Each row has a name. Each piece below is followed by the name of the row it came from, unless a question asks for something else. Each question is about the rows just above it. Places in a row count from 0.

[ 65  25   4  76 -63  57  26] -> D
[ 64  11 -85 -42 -17  77  55] -> Q
[-12 -57 -24 -32  -4  56 -24] -> T
[ 64  11 -85 -42 -17 -31  55] -> M
[-63  51  50 -95  82 -68  50] -> Z
[  6  82 -63 -68  50 -95  59] -> P
[-41  25 -17  77 -63  57  26] -> A
[-31  55] begins in row and place : M, 5
q: [ 64  11 -85 -42 -17 -31  55] : M
[-63  51  50 -95  82 -68] begins in row and place : Z, 0
Which value is in both A and M? : [-17]
Which value is in both Z and D? : [-63]

[ 27 -28 -33  17  18 -10  43   9   1  31   3  31  25 -27  28 -40 -33 -13
 -13  -9  24 -25  23  14   3  24 -65 -30   2  18] : E
[-26 -13 -24  43  24   8  39  21  -4 -11 -23  37 -22  -7  19  11 -10 -32
 -29 -23   8 -18 -35 -31  -3  -4  -5   2  21 -28] : C
[-56   5  42   6 -29   5  10   5  17 -38 -36   7 -60   5  13  18  17  43
 -24   9 -41  39 -44 -27  14 -34  11  16  -6 -35] : X
[ 21   8   2 -29  55  -9 -49 -20  46   8  10 -39  29  25 -35   8  12 -11
   7  -2  32 -13  14   5  -9  16  13   0  64  16] : S
[-26 -13 -24  43  24   8  39  21  -4 -11 -23  37 -22  -7  19 -18  -4  69
 -39  36   5  29   8  11   8   5 -47 -10  39  15] : K
[-30  -3 -27  36  35   3  50  17 -12  -5 -26  34 -22  -7  32  10  -7 -50
 -29 -42   6 -29 -37 -43  -3  -7  -9   7  15 -35] : B
[ 44   4 -48  22 -59   9  12  12 -90  33  59  18  36 -24   0 -35 -40 -35
  54  -2 -41  39  37  44   1  19  11 -23 -80  26] : H
[-46   9 -16   4  54   5  12   0  24 -19 -33   8 -26   4  13  25  10 -46
 -25 -43   9  12 -52 -55  -4 -19  23  23  62 -42] : G
[-16   4] begins in row and place : G, 2
q: [-56   5  42   6 -29   5  10   5  17 -38 -36   7 -60   5  13  18  17  43
 -24   9 -41  39 -44 -27  14 -34  11  16  -6 -35] : X
[  5  10   5 -29   6  42] is which row, read backwards? : X
q: [-26 -13 -24  43  24   8  39  21  -4 -11 -23  37 -22  -7  19  11 -10 -32
 -29 -23   8 -18 -35 -31  -3  -4  -5   2  21 -28] : C

[44 38  1 52  1  3  3 -1 25 44  2  1 31  2 -2  1 49  8 -2 28  2 -2] : R
[ 30   0 -12  10   3  44   2   3   1   1  -1  25  18  -2  -3  -3 -57 -12
   3  12 -20   4] : W
[ 30   0 -12  10  45 -13 -14   1  24  19 -38 -27  18  44  -3  -3 -57 -12
  -5 -30   3  -5] : L
[70 57  3 80  3  3  3  4 42 72 -6 -1 46  1  4  4 84 13  3 48 -1  3] : N
Which row holds [ 30   0 -12  10   3  44   2   3   1   1  -1  25  18  -2  -3  -3 -57 -12
   3  12 -20   4]? : W
Where does [ 1  3  3 -1 25 44  2  1] start? Give its row and place. : R, 4

[-67 -72 -78 -72] -> F
[-68 -67 -72 -72] -> J
[-68 -78 -71 -66] -> V
Shared by V and J: : [-68]
Which row holds [-72 -72 -67] read backwards? : J
Shared by F and V: : [-78]
The one value in V and F: : [-78]
[-72 -72] begins in row and place : J, 2
Row and place where [-72 -78] starts: : F, 1
q: [-68 -78 -71 -66] : V

[-30  83  41 -53  54] : fibi
[-46 -41  61   4 -82] : saka
[  5 -44 -22  39 -53] : Teda
[ 37  15 -26  32   0] : Nemel
[ 28 -11 -25  11 -24] : lefo
[-31  17  22 -33 -13] : dum
[ 28 -11   5  52  32] : Kedes
Where does [ 83  41 -53] start? Give its row and place. : fibi, 1
Which value is in both Teda and Kedes? : [5]

[ 45  24 -42  36  31  45  93 -23   9  10] : sezu
[ 11  13   0  -3  14  14 -28  -8 -22  -8] : geg
[ 93  74 -24 -64  38 -23 -12 -43  45  -2] : naf
[-12 -23 -64  25  74  93  45  38 -24  36] : ruma
[-28 -23   0 -57 -12 -24  -6  13 -14   1] : sidov
[ 45  24 -42  36  31  45  46  51   2  -1] : Dama
[ 93  74 -24 -64  38 -23 -12  25  45  -2] : leto
[-16 -13  21 -22  18  18  -1  37  48  15] : rikin
[ 45  24 -42  36  31  45  93] begins in row and place : sezu, 0
q: [ 45  24 -42  36  31  45  93 -23   9  10] : sezu
[ 45  25 -12 -23  38 -64 -24  74  93] is which row, read backwards? : leto
Shared by rikin and Dama: : [-1]

[ 21 -37  35 -28 -32  52  -4 -46 -46  22  44   8 -42 -35] = Vavo
[ -3   5  -5  15 -16 -87 -56  38  33 -15 -24  44  21  -2] = lasi
[-41  -5   5  17  31  22 -44  -4  14   1  11 -12  28 -46] = Zorob
[ 21 -37  35 -39  23  84 -45 -19 -46  22   7  -8 -14  30] = vut
[  7   9 -16  25  -9  11  17  41 -20  60 -32  39  15  58] = Giki
[-30 -34   2 -14  10 -69  35  17 -20   2 -34 -34 -26  37] = desa
[ -1 -13  31 -17  39 -63 -17  33 -10   8 -64  25 -13 -29] = madol
[ -1   2   1  14  53 -37 -18 -16  13  25   7  24   8 -11] = monop
[ -8  63  23 -19 -39  84  23 -45  30 -17  20 -26  14  20] = ruvel
[ 18 -54  47  42 -17 -47 -71   2  26  33 -67  19 -28  21] = vobet
The row with [ -3   5  -5  15 -16 -87 -56  38  33 -15 -24  44  21  -2] is : lasi
[-45  23  84 -39 -19] is which row, read backwards? : ruvel
Which row holds this, read backwards? [-26 -34 -34   2] : desa
Which row holds [ 30 -14  -8   7  22 -46 -19 -45] read backwards? : vut
Which row holds [ 60 -20  41] read backwards? : Giki
[14 53] begins in row and place : monop, 3
Shared by desa and Zorob: : [17]

[  8  -9   7 -22 -97 -56  17  33  82  46  13] : zokop
[ -4 -24  39  -1  -3  -4  -2 -23 -80 -40  28] : lev
[  8   7   7 -11 -26 -82 -42  33  55  64  42] : zeve
[  8   7   7 -11  33 -82 -42  33  55  64  42] : Nug
[ 12   7  23  -1 -50  48  -2   5   1  -6 -30] : pog
[ 32  55  39  -1  -3  -4 -22 -23 -80  32  28] : pezi
[ -1   5  23  48   8  13  -2   7 -26  29  42] : Garez
Which value is in both Nug and pog? : [7]
Which row holds [  5  -2  48 -50  -1  23   7  12] read backwards? : pog
[-50  -1  23   7] is which row, read backwards? : pog
[-22  -4] is which row, read backwards? : pezi
[13  8 48] is which row, read backwards? : Garez
The one value in pezi and zeve: : [55]
Which row holds this, read backwards? [ -1  39 -24] : lev

